In the rows, zero is written as 128.
One turn sends every row of this set to another row. A few are shown first. Where does it send the rows asked after them?
z_448: [112 122 128 117 134 171 110 112  68 144 162  83  99 125 133 109 101 125
 133 120 138 112 140 153 135 133 151]
z_441: [149 131 149 126 140 178 123 109 165 120  93 151 124  96 114  97 108 119
 153 131 105  98 110 147 117 139 146]
z_447: [117  96 135 144 142  87 113 120 175 129 114 103  82 109 154 116 135 112
 117 125 148 114  80 124 131 120 166]
z_354: [130 117 133 125 131 146 150 124  76 140 135 142 192 149 129 123 114 176
 134 121 124 107 116 128 151 142 167]
z_994: [114  90 133 128 144 161 105 112  63 126 133  74  93 121 134 132 119 113
 121 123 141 110 136 158 116 140 140]
z_515: [102 157 107 124 118 107 106 115  93 137 106 187 151 134 145 161 124 161
 111 140 131 150 152 132 144 115 147]
z_688: [118  83 145 115 138 111 129 128 154 101 121 186 155 106 106 145 167 127
 124 135 148  94 122 121 114 162 135]
z_143: [129 111 160 125 119 104 120 108 183 145 141 154 144 165 151 117 118 162
 144 127 137 124 108 102 160 140 160]
z_759: [126 166 124 136 112  71 142 123 144 153 134 142 102 130 157  97 103 121
 129 140 141 138 152 156 154 100 141]
z_205: [141 131 109 116 124  90 175  86 122 130 152 113 116 110 137 138 108 171
  80 127 143 140 160 130 156 137 137]
z_669: [ 90 130 135 110 119 140 163 127 117 111 127  81  75 131 113 136 106 142
 108 170 139 119 121 141 102 124  93]
z_811: [ 88 113 143 117 131 127 154 113 126 121 123  49  95 145 121 144 109 148
 126 156 150 112 141 123 106 130 115]
z_329: [103 121 125 133 134 181 119 112  65 132 139 101  81 110 139 122 108 112
 112 132 124 117 126 169 122 125 133]
z_34: [146  67 162 125 122  96 110 129 162 103 105 160 119 154 139 148 147 135
 114 141 147 124  81 120 127 151 119]
z_814: [104 132 145 128 118 116  86 124 152 123  98  85 191 135 130 133  98 124
 146 141 148 121 127 160 142 115 142]
z_919: [141 123 109 118 131  93 180  90 113 118 127 131  98  97 131 143 120 166
  62 133 138 135 150 148 138 141 120]
z_579: [127 132 111 107 111  90  88 131  87 127 126 158 163 148 135 169 127 153
 122 138 153 153 151 116 147 127 144]
z_63: [119 129 149 128 124 125 139 113 167 130 108 211 102 137 143 109 125 159
 107 143 115 119  84 141 135 135 128]
z_362: [134  93 138 128 137 138  98 121  82 126 138  87 128 153 138 122 132 163
 138 132  76 118 168 126 125 126 129]
z_420: [134  74 136 146 132 137 144 132  71 108 104 127 184 145 137 165 137 146
 114 129 131 116 101 133 133 141 141]
z_840: [128 121 128 122 128  99 120 139 164 127 135 135  65 100 138  95 126 114
 108 137 143 117  63 136 133 120 148]
z_740: [130 128 127 121 125 155 112 129  78 129 149 123 110 140 133 104 120 166
 127 142  59 123 154 142 129 114 118]
z_635: [131  93 130 139 125 149 108 132  74 106 123 108 105 138 140 137 140 144
 114 147  66 129 145 144 117 115 101]
z_614: [ 98 167 140 109 132 132  99 122 138 132  85 141 162 117 110  96  92 149
 130 144 130 102 122 190 126 120 133]
z_884: [ 90 123 135 141 123 133 151 115 170 118 131 203 155  98 130 140 150 124
 120 140 122 109 124 126 135 134 143]
z_117: [127 123 124 136 119 161 163 139  67 118 118 174 162 128 129 135 122 153
 100 141 108 120  88 153 139 130 130]
z_295: [159 111 137 114 125  40 113 138 128 133 126 109 111 144 136 114 124 116
 136 133 174 126 152 142 134 129 132]
z_79: [ 87 147 137 100 132 137 162 112 122 135 137  78  86 140 109 112  94 166
 128 155 140 104 142 132 109 130 120]
z_422: [124 126 140 106 111 121  87 151 127  96  88 121 157 118 105 131 109 113
 115 159 147 120  95 186 119 122  98]
z_209: [122 121 136 115 151  89 115 120 168 145 130 124  79 111 135  79 123 140
 126 118 148 100  88 127 131 132 176]
z_24: [132 126 130 141 136  61 135 124 127 127  79 153  81 118 143 118 132 113
 104 145 146 122 144 176 112 117 115]
z_751: [154 117 151 137 126 167 114 112 177 119 115 109 148 112 130 118 106 105
 169 127 118 114 115 123 138 134 156]
z_770: [121 124 112 110 128  93  94 127  77 117  90 184 141 132 127 170 141 155
 102 143 146 141 145 136 121 131 130]
z_464: [173 100 151 119 126 166 108 132 157  96 104 126 126 103 110 121 119  96
 150 138 124 110  94 137 116 145 125]
z_494: [154 102 113 111 128  79 166  97 113 114 139 102 112 111 130 152 123 161
  74 129 156 137 154 129 142 147 124]
z_597: [118 111 137 112 112 117 131 134 167 118 170 173 174 116 117 135 146 125
 141 136 147 113 124 103 149 148 149]

z_329 moves to z_994
z_811 moves to z_79
Now find these:
z_740 moves to z_635
z_840 moves to z_447
z_422 moves to z_814
z_354 moves to z_117
z_579 moves to z_515
z_63 moves to z_34
z_205 moves to z_919
z_759 moves to z_24
z_597 moves to z_884
z_464 moves to z_751

One turn sends every row of this set to another row. A few are shown first. Where does it send the rows asked after them?
z_989: [145 140  69 115 105  97 144 156 143 115 133 142  72 147 134 127 112 127
 113 138 123 145  93 132 125 146 135 124 131]
z_246: [113  90 140 143 132 101 124 138 159 132 121 144 133 116  87 143 102 122
 101 124 133 100 111 131 103 118 174 111 162]
z_197: [129 150  63 109  99  98 121 143 189  96 132 139 107  86 116 119 116 138
  89 157  26 128 115 153 135  95 165  95 145]
z_876: [141 144 129 129  99 160  74 178 175  94 137 153 181  74 133 122  93 146
  94 139  70 100  99 118 156 119 158 101 114]
z_917: [130 132  71 103 172 138 130 172 124 118 133 148 118  83 153 134 114 140
 143 147  88  90  88 141 111  71 127 108 130]
z_135: [145 117  99 122 167 170  97 162 143  85 124 139  97  78 100 110 128 137
 111 162  53 114 119 113 116 140 124  84 155]
z_815: [134 122  89 115 133 174 107 181 131 109 125 156  92 102 127  85 139 136
 146 106  89 152 103 141 115  93 128  92 164]
z_138: [161 108  94 117  96 132 109 155 134 124 125 111  64 120 134 116 125  98
 109 131 124 118 109 119 140 112 125  81 110]
z_895: [143 108  53 130 121 104 123 178 161 117 104 148 129 117 149 112 114 126
 117 145  46 141 131 103 114  29 111 117 148]
z_677: [166 115 113  83 141 109 152 170 171 128 116 174 140 125 131  86 123 149
 129  97 119 107 124 107 137 120 110 140 170]
z_727: [169 119 101 115 119 104 140 143 179  99 104 184  76 152 118 116  86 128
 102 164 116 110 124 116 106  98 115 139 174]
z_644: [131 146 121 129  83 112 102 177 195 109 114 180 183  91 160 139  79 152
  79 153  62 147 102 114 137 121 149 125 137]
z_601: [131 124  98 128 105  92 111 154 153 125 126 110  74 135 101 124  86 128
  91 182 132 126 131 127 120 114 126  88 142]
z_345: [169  59 148 130 106 127 112 130 165 148  77 150 133 102 112 144 114  93
 108 118  92 137 108  90 122 107 136 117 148]
z_886: [187 101  99 109 109 143 101 151 170 100 119 151  82 124  95 105  97 107
 108 181  98 105 141 109 141  94  83 107 143]
z_559: [134 122 123 148  86  87  69 172 169 108 104 179 176  88 155 147 136 109
 116 121  82 114  88 148 115 111 155 143 147]
z_666: [129 137 132 120 107 129 112 113 172 111 137 209 182 104 114 135 114 135
  89 140  83 121 110 115 130  88 137 129  82]
z_708: [113 119  77 130 147 113 126 173 157 109 103 181 106 106 150 109 126 114
  98 167  67 132 149  98  89 114  94  85 179]
z_390: [141 130 141 137 116 101  32 171 161 119  91 150 186  82 131 127 111 135
 125 142 102  95 108 110 123 101 132 115 148]
z_145: [122 116  83 125 111 116 122 173 166 113 113 153  93 105 123 117 119 146
  99 154  51 205 115 140 104 118 132 108 182]
z_355: [138 127 132 129 140 129  89 161 149 125  77 125  91  90 125  99 109 141
 119 151  88 154 129  90  92 108 125  63 177]
z_737: [140 162 112 124 100 132 103 124 161 117  87 164 111  90 108 119 112 121
 161 144  76 115  90 164  94  64 154 115 166]
z_569: [138 157 147 116  87  94 136 153 163 134 123 139 172 113 132  95 145 166
  87 131  85 131 134 133 123  80 124 139  91]
z_667: [132  88 102  97 102  98 138 181 166 145 137 143 133  98 139  97 147  98
  96 117 107 100 155 129 153 112 100  88 142]
z_29: [204 103 105 119 104 152 131 134 159  95 101 161  69 132 116 129 116 103
 115 144  84 122  91 116 125 122 123 145 136]
z_368: [163 144 169 112 114 119 143 157 163 114 128 158 171  84 139 111 143 148
  98 153  84  97 132 129 119  94 103 140  83]
z_509: [144 113 121 122  85 146 135 158 189 121 141 154 154 111  58 108  87 128
 112 167  82 148 142 138 146 126 110 123 155]
z_121: [148 113 146  98 125  74  77 137 151 132 128 159 164  84 120 135 152 153
 113 124 109 134  98 145 131  91 129 138  95]
z_510: [128 139 115 122 118 101 103 206 156 132 104 143 191 100 173 119 113 160
  83 162  79  91 128 114 122  99 106 137 143]
z_862: [158 102 139 126 129  58  84 138 175 100 125 170 174  96 112 129 154 137
  95 136  84 111 130 117 121  86 122 146 102]
z_106: [190 146 109 100 148 123 117 169 181  86 118 131 110  57 132 124  85 159
 140 164  52 145  99 102 131 110 132  97 133]
z_524: [134 131 145 135 106 111 105 144 167 114 144 172 179  97 123 131 101 143
 106 137 107 158 117  96 129  84 132 104  66]
z_402: [145 150 108 168 118  86 109 153 158 102  85 125 118  80 143 134 116  91
 149 161  69 121 122  91  84  97 135  81 129]
z_56: [142 136 101 122 111 136 152 148 153 129 129 135 151 108 104 130 115 120
 112 143  79 143 108  99 143 194 125 119 114]
z_193: [149 124 117 123  95 145 103 210 149 116 122 144 180  95 164 110 138 148
 106 117  71  99  99 152 140  83 129 154 131]
z_566: [128 117 111 144 117 144 132 150 160  88 107 177  79  96 129 116 149 105
 106 128  59 123 108 155  83 116 161 104 180]

z_509 moves to z_667
z_355 moves to z_135
z_559 moves to z_644
Now find these:
z_862 moves to z_524
z_29 moves to z_989
z_917 moves to z_737

One turn sends every row of this set to another row. A few are shown first. Where does it send the rows asked after them?
z_226: [122 134 101 101  98  98 160 139 162 168 180 126 115 116  94]
z_869: [151 132  93 128  89 107  92 123 189 165 104 164  96 136 118]
z_169: [114 102 147 168 162 106 124 122 125 161 119 128 141 146  75]
z_409: [141 157 146 146  88  80 117 105 155 177 146 140 116 116  70]
z_406: [153 105  77 126  82 116 139 149 161 167 182 129 110 135  97]
z_180: [137 167 135 133 110  80 128 102 147 203 152 141  92 124  88]
z_539: [126 119  78 152 104 130 117 141 179 190 142 121  52 140 113]
z_3: [113 139 114 143 138 125 175 153 153 159 146  99  63 118 110]
z_287: [160 129 139 136 111 120 169 149 150 110 123 144 134 126 115]
z_746: [124 160 162 131 111  93 135  95 158 174 141 154  95 124  77]
z_170: [122  86 109 136 182 106 114 132 131 149 102 132  84 126  63]
z_496: [150 154 119 104 128  81 127 111 153 165 122 157  57 106  77]
z_74: [117 141  97 138 105 116  99 124 194 177 105 139  58 126 109]
z_801: [115  96  88 161 146 123 150 160 114 173 141 124  84 169 117]
z_419: [113  89 126 165 138 135 154 156 123 123 117 148 110 164 100]
z_995: [144  81  78 123 166  96 100 131 129 173 128 142  94 142  73]
z_265: [133 144 137 161 134 133 145 141 166 134  87 138  75 131 127]
z_672: [137  76 101 167 116 126 127 162 128 118 108 148 117 155  90]
z_645: [136  93 113 152 146  97 108 121 121 188 142 136 152 160  81]
z_543: [152 144 130 118 106  81 112 113 161 142 115 156  79  96  58]
z_897: [110 153 129 118 118 101 172 143 158 150 153 108 106 100  96]
z_572: [139  84  66 165 125 116 121 166 120 168 134 124  89 160 107]
z_154: [172 110 103 148  77 125 111 137 173 142 120 166 124 148 116]
z_990: [138 152 120 146 112 109 107 128 183 149  73 147  86 120 121]
z_753: [136  80  88 173 106 119 126 164 120 150 141 128 128 160  94]
z_290: [143 147 126 109 103  94 166 141 151 141 152 130 142 111 105]
z_833: [ 99  94 120 150 168 109 123 117 131 195 146 128 111 158  76]
z_31: [116  94 102 152 156 131 151 156 122 141 109 145  71 163 109]
z_831: [159  86 102 140 161  93 101 137 125 141  99 140 124 128  69]
z_469: [167 149 105 119 106  69 104 119 151 168 129 140  77  97  71]

z_287 moves to z_265
z_543 moves to z_746
Now find these:
z_672 moves to z_419
z_897 moves to z_74
z_995 moves to z_645

One turn sends every row of this set to another row. A few are shown first. Where does it send the rows asked after them?
z_599: [130 162  94 136  96 155 113  83 116 130 116 170 164 110 167 136  98 121
 110 152 144 127  81  97 153  89 164 165 138 145 120  83 110 137]
z_196: [128 158 111 128 181 155 114 117 136  76 121 105 136 135 179 112 102 138
 103 131  70  78 138 138 136 116 173 152 109 161 130 155 114  87]
z_472: [ 89 164  99  99 148 153 125  97 161  98 129  97 122 143 190 105 160 123
 102 138  81  57 139 105 159 130 187 153  91 147 138 150 135 111]
z_7: [ 94 157  96  91 152 156 125  97 153 106 133 103 126 145 190 112 171 131
  93 134  83  62 127 117 156 122 171 153  80 146 132 147 119 111]
z_111: [103 144  81 130 111 157 145 126  83 160 147 109 140 119 157  98 112  88
 120 111 108  76 160 132 148 141 116 132 137 108 123  59 112  80]
z_361: [120 134 116 131 159 145 125 129 120 113 139 113 135 131 146 128 111 124
  80 103 111  47 179 157 130  99 124 151 100 172 103 133  90  92]
z_937: [117 166 129 157 172 162 145 117 106 144 127 129 152 145 108 121  75  91
  68 146 117  98 116 110 175 123 169 127 110 128  92  69 150 124]
z_720: [110 159  93 162 118 183 112 114 101 104 123 150 166 130 162  97 115 153
 140  75 110  90 128 131 146 102  97 141 113 148  60  99 138 126]
z_339: [124 183  93 148 110 158  82 139 136 145 119 132  90 186 145 120 109 159
 130 114 121  86 153  60 164 122 159 156 104 135 105  61 158 130]
z_590: [130 163 114 179 117 159 108 133 124 147  98 143 104 172 111 114  69 159
 104 110  96  99 137 125 174  93 152 144 121 149 100 112 161 127]
z_396: [ 96 174  83 131  87 170  70 105 144 122 139 150 104 140 130 173 105 108
 118 131 160 102 151 115 144 100 129 141 134 161 140  73 152 151]
z_346: [102 153 108 123 149 144  89 114 130 114 190 118 127 139 173 121 130 119
  89 104 109  32 184 107 135 137 110 156  88 156  89  93 113  91]
z_608: [ 98 150  80 155  99 195 122 103 115 124 124 131 144 134 162  96 161 145
 141  87 119  55 135 101 160 105 115 150 104 138  70  88 151 159]
z_460: [110 120 109 109  91 142 108  89 137 157 122 101 115  97 119 113  73 142
 108 135 113 104 109 104 147 108 184 138 157 132 142  92 156  97]
z_425: [137 155 105 124 190 160 112 116 126  87 130 109 140 137 178 116 110 147
  94 130  69  74 129 149 136 107 153 151 101 160 122 151 104  91]
z_760: [108 158  84 163  85 176  73  96 134 120 124 154 112 131 125 177  82 111
 106 135 144 114 143 149 142  98 134 147 128 152 130  92 145 134]
z_349: [ 96 111 101 132 118 160 137 121  85 159 140 108 129 115 153 101 119  96
 120 109  97  92 153 141 133 122 132 135 142 111 115  58 107  71]
z_973: [119 148 102 135  97 160  99  80 125 138 137 160 143 113 165 135 122 124
 117 154 142 110  87  68 153  86 173 171 139 144 114  62 124 151]
z_971: [ 88 184 104 126  84 136 110 118 143 141  80 151 115 183 150 117 111 156
 113  99 114 142 127 107 167 121 168 148  93 128 105 111 146  98]
z_663: [105 145  86 133 108 182 129 118 111 105  83 130 152 137 173 110 156 157
 150  78 131  97 133 120 133  95 129 151 102 143  80  98 110 132]
z_648: [113 157  76 153 167 154 111 144 126 135 132 150 144 125 134 157 102 117
 119 122 152 149 101 115 160 128 174 119 122 118 149  88 142 141]
z_10: [ 93 167 129 121 154 146 142 108 114 131 101 130 154 152 139 126 104  93
  77 135 128 146 106 104 153 136 189 132  88 115  95  66 125  90]
z_844: [143 146  77 124  97 149  94 103 126 144 128  97 125 102 136 126  50 140
 118 141 129  94 124  86 143 134 171 143 147 120 144  73 139  90]
z_933: [ 82 144 102 101 115 156 120  91 158 115 138 107 124 144 188 117 162 115
  78 120 109  48 166 120 152 130 155 156  71 147 112 144 103 104]
z_341: [ 77 150  99 127  81 165  67  91 146 118 123 155 105 136 137 175 116 115
 116 124 147 135 139 133 131  94 147 143 127 154 132  84 143 126]
z_883: [ 89 147  93 157 163 153  96 127 133 144 166 158 135 123 132 142 113 116
 114 120 134 143  93 102 168 130 170 118 124 119 132  78 170 146]
z_639: [126 164 105 140 110 156 107  90 117 137 145 171 157 107 150 127  91 122
 110 150 137 107  85  86 163  76 153 159 155 157 115  75 134 155]
z_381: [108 160 111 127 154 160  79 110 144 103 196 117 132 140 179 110 112 123
  87 114  95  32 175 105 145 134 116 147  97 164  92 114 125 102]
z_195: [ 80 132 101 105 113 152 152 127  94 166 145 109 133 122 149  92 134  89
 122 103 108  83 154 131 146 119 124 125 148 119 125  64 121  88]
z_853: [103 164 123 122 168 163 132 124 118 143 129 112 129 156 133 127 124  94
  90 145 135  97 124  61 158 134 187 137  99 123 100  32 142 126]
z_176: [125 142 117 123 161 158 119 127 135  94 126 110 139 135 166 124 101 128
  84 111 104  59 168 155 133 100 138 145 103 173 113 154  84  89]
z_824: [ 76 141 103 107 113 137 132  94 143 124 139 116 133 139 172 126 156 110
  73 106 115  52 172 138 143 131 137 158  66 145 104 135  99  90]
z_550: [103 170  87  84  84 128 107  96 140 152 136 113 137 107 135 109  67 131
 115 128 134 103 115  82 156 132 160 129 150 128 150  86 158  96]
z_311: [117 188  96 132 172 158  91 105 141  89 178 111 134 138 184 101 107 127
 103 135  67  43 147  97 160 146 147 149 105 153 119 128 152 107]
z_214: [ 98 129  76 164 144 163 109 122 135 148 135 141 125 121 136 156 131 114
 112 132 141 140  98 106 167 134 191 128 109 104 140  84 155 150]
z_761: [119 182  90 123 178 162  91 102 138 100 187 113 137 140 187 105 124 133
  96 135  70  37 138 102 161 138 133 149  94 151 115 121 143 112]

z_973 moves to z_639
z_460 moves to z_550
z_971 moves to z_339
Now find these:
z_824 moves to z_346
z_196 moves to z_472
z_648 moves to z_214
z_425 moves to z_7
z_937 moves to z_10
z_720 moves to z_663
z_760 moves to z_341
z_349 moves to z_195
z_381 moves to z_176

